Each path below is one point turned by a fixed rotation once a step. After each direction that follows a path, write how fast that rotation turns it, in deg/step (0 if it stays still).
Each turn is a multiple of 5 degrees from 10 to 175, or 0.
Each row of a path follows its step; steps can be skipped.

step 1: [  2.0  -2.9 -12.8  -4.1  -4.1   4.8   3.9  19.6 -24.2   9.2  -2.4  -8.3
   5.9   4.0  10.2  10.7   0.3  22.3  26.4  -1.2   4.7  -8.6  23.0   3.4
   4.7 -17.4  -9.3   2.2  19.3  12.3 -25.2  -1.2   1.8 -18.0   1.8 -11.5
   8.0  -8.4  20.2  -3.6 -15.3 -32.2  -0.2   2.7   3.3 -20.1  -6.2  17.9
  12.5  -0.9   8.3   2.1 -11.3  22.9]
step 3: [ -9.0   3.1   0.3  -7.2  19.7 -24.3  -5.3  18.7 -13.9   5.2  -4.2  -5.4
  -9.1  13.2   6.7  -7.6  13.5  -7.5  29.3  -3.3   4.4  -6.5   8.6   3.8
 -20.1  -0.6   5.1 -27.8   9.6   2.8  -3.2  -2.7 -11.0  -9.3  13.3  -9.0
  15.3   5.0   8.9   5.2 -23.9 -15.8 -34.0 -10.6 -11.1  -0.5  -3.1   2.9
   1.7 -25.2  22.1  -6.0  -6.7 -11.7]
step 8: [  8.2  -5.9   2.0   0.8  -5.9  -3.9  -0.8  12.7 -13.3   9.3 -12.2   5.3
 -11.0 -10.2  13.0  -6.0   8.6  19.0  35.5  -0.2  -3.3   3.5   4.0  11.1
   9.7  -7.5 -23.8 -21.4   5.9  -5.9   6.7   8.5 -30.0  -3.4  17.6 -25.2
  14.5  -7.3  -9.9  -9.7  -6.4 -31.9  -2.7  -6.0 -12.1  -9.1   2.4 -14.1
  -2.1 -11.9  12.2 -15.0  -1.2  13.3]
step 10: [  6.8 -15.0   5.9 -16.7  22.5 -27.4 -18.7   8.0   1.6  12.4   7.4 -18.3
  -3.0   4.2  15.6  33.1 -11.4   4.1  19.2  15.9 -21.2   0.4  14.1   1.6
  -4.9 -14.9  -5.2 -21.2   5.2   5.2 -16.1  10.0   0.9 -13.2   7.8 -10.8
   8.4 -12.1  -6.9   6.4  -5.1  -3.6   5.3 -16.8  -7.7 -14.1   4.5  -9.1
   1.6 -19.5   4.7   4.7 -16.8 -11.3]
step 13: [ 15.7 -13.4  -2.8 -15.8 -10.4  -5.1   6.7   3.4   1.5   5.2   4.9   1.0
  -9.0   8.8  -2.1   0.3 -29.9  16.4  28.6   4.0  -4.9  -8.1   4.7 -18.3
   5.1  -3.5   0.5 -21.5   8.9   0.8  -5.4   8.3  -5.2  -1.1  -2.3  -5.0
  16.9   0.4   5.7   2.4 -11.7 -26.5  -9.6  -9.7 -10.6 -31.0  -4.8 -19.4
  21.5 -17.6  -3.1  -6.8  28.4  15.1]
step 20: [-15.7 -14.8   0.7 -24.0  11.2  -1.8   6.2   5.5 -17.3   6.4   3.1  11.1
   0.0  -6.8  13.6  -3.1  -0.6   7.1  21.9  12.6  -3.8 -43.5  -7.2   6.8
  -0.7   4.3 -16.6  -1.0   5.7  -7.3 -13.9 -17.2 -15.5 -23.8  10.1 -12.2
   8.2   4.4  -5.6  23.6  -6.1 -14.3   0.0   0.5  -8.9 -12.5   6.3  -9.5
  27.3 -17.0   4.1   6.0  10.1  10.6]
step 33: [  4.0  -2.5   8.0  -9.2   8.5  -4.5  -1.8   3.5 -16.5  14.5  21.5  -3.7
  -6.0  -7.0   5.6   1.1  -2.3  -2.7  41.9   9.2 -15.2  14.5  12.3  -6.3
   5.7 -20.2   2.0  -9.0  18.9  -3.2  -8.4   6.6  -4.8  -6.1   0.0  -8.3
   2.8   3.2  12.2 -23.1 -27.1 -17.2  10.5 -11.3 -20.1 -11.9  -3.1 -10.2
   1.6  -9.8  17.2  -3.1  27.6  17.9]
Speeds:
[ 7.2  0.2 -5.6 -1.4 -3.0  7.9 -3.8 -1.6 -6.6  0.8 -2.9 -3.4  1.9 -4.9
  3.3 -6.3  4.2 -0.5  1.3 -1.1  4.9  1.5  0.5  3.7  5.7  0.9 -0.8 -2.0
  0.4 -4.3  2.4 -4.6 -2.0 -3.0  0.2  0.7  2.9  1.2 -2.3  0.7 -0.7 -2.2
 -3.4  0.8  0.9  6.8  3.6 -3.6 -8.2 -1.2 -1.5  5.0 -3.9 -1.8] -> 95
[-2.4  2.7  3.1  2.4  4.3  2.4  4.4 -4.1  2.8 -2.2  3.2  3.1  7.7 -1.0
 -2.8 -6.6 -6.1 -0.8  2.3 -0.8  2.0 -1.1 -1.3 -3.4  1.7 -4.3  4.3  2.3
 -4.0 -2.4 -0.9 -8.3 -1.5 -1.0 -4.7 -5.8 -0.3  0.7 -4.4  4.4 -0.6 -2.1
 -0.5 -8.0 -3.2 -4.9 -1.6 -1.3 -2.9  2.5 -1.2 -1.9 -5.9 -0.6] -> 160
[ 3.9  0.7 -0.4 -0.4  1.9 -7.1 -0.4  5.8 -6.3 -3.0  3.1  2.2  3.6  0.3
 -2.1 -3.0  3.4  1.2  0.0 -1.6  0.4  3.4  3.9 -1.7 -8.9  1.8 -0.1  3.1
 -5.5  1.1 -1.1  1.0 -1.2  4.0  2.8 -2.3  5.0  0.6  2.2  5.9 -0.1  3.8
 -2.1 -3.0  9.8  1.0  3.1  7.7 -1.5 -0.1 -2.8  2.3 -4.4 -2.5] -> 160
[-2.2  2.9  5.8 -2.2  3.0  2.1 -5.2  6.4 -5.9 -1.7 -5.4  3.8 -4.8 -4.4
  3.7 -1.4  0.5 -2.1 -5.2 -2.5 -1.4 -5.8 -2.6  3.5 -0.7  3.7 -1.1 -1.1
 -4.8  0.0  4.8  0.0 -5.1  2.1  2.4 -0.2 -0.5  8.5 -5.8  0.0 -0.3  0.3
 -3.0 -0.3 -0.7 -4.6 -3.9 -1.1  1.6  6.8  2.2 -4.5 -0.4  0.1] -> 125
[-3.0  9.9  8.2  1.3 -7.4  2.3  0.5  0.4 -2.0 -3.2  0.7 -3.9  0.2 -1.4
 -4.7  1.1 -0.5  3.3 -1.8  2.7  4.1  0.4  3.8  4.8  2.7 -2.1 -1.2  3.4
  1.7  5.4 -5.6 -2.0  2.3  2.1 -5.1  7.2  2.6  1.5 -1.4 -2.6  0.9 -3.0
 -0.1 -0.6  4.3  3.0 -4.5  5.1 -4.7  1.6 -2.1 -3.2  2.6  0.9] -> 145
